Each row has a name. After each piece below comes the name of the row it's from, unless a question asks for something else. Each question is about the rows just above it.

j_413: [123 128 129 130 130 133 130 131 132 122]
j_540: [128 129 130 122 123 130 133 131 130 131]
j_994: [122 172 175 116  98 108 150 163  84  81]
j_242: [ 75 164  85  54 139 155 171 104 120 176]
j_901: [116 142 101 121 109 153 101 156 125 222]
Put [122 132 131 130 133 130 130 129 128 123] back in order: which row is it?	j_413
Which row holds these entries in another order? [131 130 122 133 129 130 123 128 131 130]	j_540
q: [116 142 101 121 109 153 101 156 125 222]	j_901
q: [122 172 175 116  98 108 150 163  84  81]	j_994
q: [ 75 164  85  54 139 155 171 104 120 176]	j_242

j_892: [166 166  59 207  56 124 195 113 180 115 161  90 140 169 110 106 126 139
  61 102 201  66  64 131 162 197  83 147 130 153 103 166  99  49 116 108
 159 134 146  70 164 126 133 177 123 193  57 152 125 140]
j_901: [193 147  49 113  90 106 140 197 147  57 110  66 126 123 124 116  99 115
 102 152 131  61 161  64 108 169 195  56 180 130  70 103 177 164  59 166
 133 153 201 162  83 166 139 126 140 207 134 166 159 125]
j_806: [162 161  52 110  81  88  53  68  74 190  76  96 205 200  54 177  81 108
 113 146 135 126  68 122 191 141  98 135 183 149  67 134  61 193 174 204
  90  72  98  53 158  51 151 156  77 201 171 137  83 148]
The row with [193 147  49 113  90 106 140 197 147  57 110  66 126 123 124 116  99 115
 102 152 131  61 161  64 108 169 195  56 180 130  70 103 177 164  59 166
 133 153 201 162  83 166 139 126 140 207 134 166 159 125] is	j_901
q: [162 161  52 110  81  88  53  68  74 190  76  96 205 200  54 177  81 108
 113 146 135 126  68 122 191 141  98 135 183 149  67 134  61 193 174 204
  90  72  98  53 158  51 151 156  77 201 171 137  83 148]	j_806
q: [166 166  59 207  56 124 195 113 180 115 161  90 140 169 110 106 126 139
  61 102 201  66  64 131 162 197  83 147 130 153 103 166  99  49 116 108
 159 134 146  70 164 126 133 177 123 193  57 152 125 140]	j_892
[195  83 125  64  56 123 193 146 162 102 180 115 153 166 126 201 152 133
 113 140 169 140 139 161 159 124 110 164 130 147 126 131  90  59  61 166
 134 103  70  57 106 166 177  49  99  66 108 207 197 116] is which row reordered?	j_892

j_892: [121 176 116 134 146 160 164 181  85 100 155 217 144 163  80 143  91  63
  47  30 117 152 193 105  66  93 131 103 155 100 133  46 111  74 133]
j_470: [218 121 210  96  65 125 144  24 132 159  90 164 133  90 120  82 101  81
  86 155  85  24  97 154 183  87 178  57  99 160 198 184 141  83 121]
j_413: [ 91 121 133 179 158 117 129 129 124 118 132 143 139 142 112 131 143 140
 114 129 102 134 106 117 148 144 134 115 116 125 145 103 129 164  88]
j_283: [ 59 142 131 192 176  94 116 136 105 103 116 149 134 123  80 129 147 144
  84  98  97 125 149 101 144 137 143  77 102 120 145  98 141 166  97]
j_806: [ 99 178 121 210 184 159 155 160  82  90 183 198 164 144  24 132 101  81
  57  24  90 141 218  85  86  96 120  87 132 100 154  65 121 125  97]
j_994: [ 99 178 121 210 184 150 155 160  82  90 183 198 164 144  24 153 101  81
  57  24  90 141 105 107  93 123 162 110 143 132 146  55 103  88 103]
j_19: [ 99 178 121 210 184 159 155 160  82  90 183 198 164 144  24 132 101  81
  57  24  90 141 218  85  86  96 120  87 132  83 154  65 121 125  97]
Put [ 97 125 121  65 154  83 132  87 120  96  86  85 218 141  90  24  57  81
 101 132  24 144 164 198 183  90  82 160 155 159 184 210 121 178  99] back in order: which row is it?	j_19
q: [218 121 210  96  65 125 144  24 132 159  90 164 133  90 120  82 101  81
  86 155  85  24  97 154 183  87 178  57  99 160 198 184 141  83 121]	j_470
q: [ 59 142 131 192 176  94 116 136 105 103 116 149 134 123  80 129 147 144
  84  98  97 125 149 101 144 137 143  77 102 120 145  98 141 166  97]	j_283
Where do [ 99 178 121 210 184 159 155 160  82  90 183 198 164 144  24 132 101  81
  57  24  90 141 218  85  86  96 120  87 132  83 154  65 121 125  97] appear?	j_19

j_96: [112 174 115 225]
j_506: [ 58 177 165 161]
j_540: [ 71 138 211 122]
j_994: [ 90  69 187 136]
j_242: [ 60 139 202 104]
j_806: [ 66 181 157 178]
j_283: [126 170  83 207]
j_19: [108 177  95 211]
j_470: [112 174 115 121]
j_413: [187  90 135  69]
j_901: [140 164  78 204]
j_892: [203 116  98 149]
Where do [140 164  78 204] appear?	j_901
q: [ 60 139 202 104]	j_242
Put [ 90 135  69 187] back in order: which row is it?	j_413
[112 174 115 121] is in which row?	j_470

j_901: [143 145 134 160  65 182 159 169  96  86 178]
j_283: [155 150 153 120 128 135  94 141 150 168 107]
j_994: [147 136 152 164 133  89  75 154 107  68 108]
j_892: [122 164 112 182 107  98  94 165  86  99 128]
j_470: [109 104 155 142 139 107 121 156 130 143 137]
j_96: [137 145 154 165 134 119 110 120 132 159  75]
j_506: [ 98  99  86 107  94 164 128 182 122 165 111]
j_413: [107 150 136 120  94 168 153 128 155 150 141]
Put [150 120  94 107 141 136 153 150 168 155 128] back in order: which row is it?	j_413
[ 94 165  86  99 128 122 164 112 182 107  98] is which row reordered?	j_892
Put [182  65 159  86 143 134 178  96 169 160 145] back in order: which row is it?	j_901
Put [107  94 164 128 182 122 165 111  98  99  86] back in order: which row is it?	j_506

j_994: [119 149 137 137 131 148 128 133 120 117 124 149 114 138 125 118 138 153
 114 152 135 127 103 137 100 150 142 115 125 144 111 120 132 140  93 122
 143 136 144 131 134 138 105 121 128 166 131 123 113 124]
j_901: [119 149 137 137 131 148 128 133 120 117 124 149 114 138 125 118 138 153
 114 152 135 127 103 137 100 150 142 115 125 144 111 120 130 123 140 131
 165 124 137 107 140 140 137 104 138 116 129 123 126 124]
j_806: [137 115 120 152 140 133 100 124 149 116 126 123 131 144 140 103 138 118
 125 135 137 130 129 104 117 124 137 149 140 142 148 120 143 150 123 128
 137 131 121 165 119 127 114 153 111 124 124 138 137 114]
j_96: [131 131 128 148 120 125 122 124 137  93 100 111 117 135 125 121 133 115
 140 166 105 142 138 144 137 128 153 123 113 150 134 138 137 118 114 149
 144 136 127 103 119 143 149 131 137 124 114 152 120 132]
j_506: [119 149 137 137 131 148 128 133 120 117 124 149 114 138 125 118 138 153
 114 152 135 127 103 137 100 150 142 115 125 144 111 120 130 123 140 131
 165 124 137 143 140 140 137 104 121 116 129 123 126 124]
The row with [131 131 128 148 120 125 122 124 137  93 100 111 117 135 125 121 133 115
 140 166 105 142 138 144 137 128 153 123 113 150 134 138 137 118 114 149
 144 136 127 103 119 143 149 131 137 124 114 152 120 132] is	j_96
Which row holds these entries in another order? [100 150 142 115 125 144 111 120 130 123 140 131 165 124 137 143 140 140
 137 104 121 116 129 123 126 124 119 149 137 137 131 148 128 133 120 117
 124 149 114 138 125 118 138 153 114 152 135 127 103 137]	j_506
Which row holds these entries in another order? [ 93 100 103 105 111 113 114 114 115 117 118 119 120 120 121 122 123 124
 124 125 125 127 128 128 131 131 131 132 133 134 135 136 137 137 137 138
 138 138 140 142 143 144 144 148 149 149 150 152 153 166]	j_994
[124 113 123 131 166 128 121 105 138 134 131 144 136 143 122  93 140 132
 120 111 144 125 115 142 150 100 137 103 127 135 152 114 153 138 118 125
 138 114 149 124 117 120 133 128 148 131 137 137 149 119] is which row reordered?	j_994
[144 136 149 114 137 131 138 143 138 125 166 144 125 111 119 137 105 140
 124 131 124 120 114  93 142 118 131 153 127 113 133 122 132 134 149 148
 135 128 150 115 121 137 152 138 103 120 100 128 117 123] is which row reordered?	j_994

j_540: [154 155 153 149 149 146 152 145 144 190 147 204 186 164 142 141 148 155
 141 141 143 139 214 172 174 151 148 224 140 171 174 144 140 181 150 150
 163 180 164 172 183 144 162 140 164 152 140 151 182 160 156 142 165 154
 165 150 146 216 168 187 144 146 141 148]
j_242: [151 157 147 140 166 135 200 166 185 135 158 147 150 165 147 156 162 171
 145 145 145 144 157 157 149 151 136 166 150 141 181 156 144 137 150 166
 179 159 160 148 177 188 144 159 158 147 146 189 158 168 143 150 155 151
 155 138 144 136 133 183 142 145 170 169]
j_506: [141 143 140 182 190 144 142 142 146 147 149 155 151 150 164 141 155 144
 152 154 224 160 144 146 150 156 141 174 141 150 152 180 140 165 171 154
 174 165 164 172 164 168 148 148 139 204 216 149 183 148 145 187 186 172
 151 141 181 214 146 140 153 144 163 162]
[148 141 146 144 187 168 216 146 150 165 154 165 142 156 160 182 151 140
 152 164 140 162 144 183 172 164 180 163 150 150 181 140 144 174 171 140
 224 148 151 174 172 214 139 143 141 141 155 148 141 142 164 186 204 147
 190 144 145 152 146 149 149 153 155 154] is which row reordered?	j_540
q: [151 157 147 140 166 135 200 166 185 135 158 147 150 165 147 156 162 171
 145 145 145 144 157 157 149 151 136 166 150 141 181 156 144 137 150 166
 179 159 160 148 177 188 144 159 158 147 146 189 158 168 143 150 155 151
 155 138 144 136 133 183 142 145 170 169]	j_242
Which row holds these entries in another order? [148 145 187 186 172 151 141 181 214 146 140 153 144 163 162 141 143 140
 182 190 144 142 142 146 147 149 155 151 150 164 141 155 144 152 154 224
 160 144 146 150 156 141 174 141 150 152 180 140 165 171 154 174 165 164
 172 164 168 148 148 139 204 216 149 183]	j_506
[141 143 140 182 190 144 142 142 146 147 149 155 151 150 164 141 155 144
 152 154 224 160 144 146 150 156 141 174 141 150 152 180 140 165 171 154
 174 165 164 172 164 168 148 148 139 204 216 149 183 148 145 187 186 172
 151 141 181 214 146 140 153 144 163 162] is in which row?	j_506
Which row holds these entries in another order? [165 150 146 216 168 187 144 146 141 148 154 155 153 149 149 146 152 145
 144 190 147 204 186 164 142 141 148 155 141 141 143 139 214 172 174 151
 148 224 140 171 174 144 140 181 150 150 163 180 164 172 183 144 162 140
 164 152 140 151 182 160 156 142 165 154]	j_540

j_242: [ 89 171 107  91]
j_994: [106  98 127 130]
j_806: [106 128  98 130]
j_892: [157 126 196 114]
q: [106  98 127 130]	j_994
[106  98 130 128] is which row reordered?	j_806
[ 98 106 130 128] is which row reordered?	j_806
Which row holds these entries in another order? [ 98 127 130 106]	j_994

j_994: [164 135 109 137]
j_19: [ 88 130 135 115]
j_901: [202 157 143  99]
j_470: [159  50  49 131]
j_540: [ 51  92 107 155]
j_892: [156 117  95 149]
j_283: [157 124 118 112]
j_96: [135  84  74 147]
q: [ 88 130 135 115]	j_19
Which row holds [202 157 143  99]?	j_901

j_19: [172 129 127 115]
j_506: [159 130 128 161]
j_283: [135 155 132  26]
j_470: [ 48 143 138 113]
j_540: [163 119 166 143]
j_413: [215 127 134  98]
j_806: [106  99 162 146]
j_96: [141 127 171 141]
j_994: [ 30 117 129 132]
j_892: [ 26 135 156 132]
Put [ 48 113 138 143] back in order: which row is it?	j_470
Which row holds these entries in another order? [ 26 132 135 156]	j_892
Where do [172 129 127 115] appear?	j_19

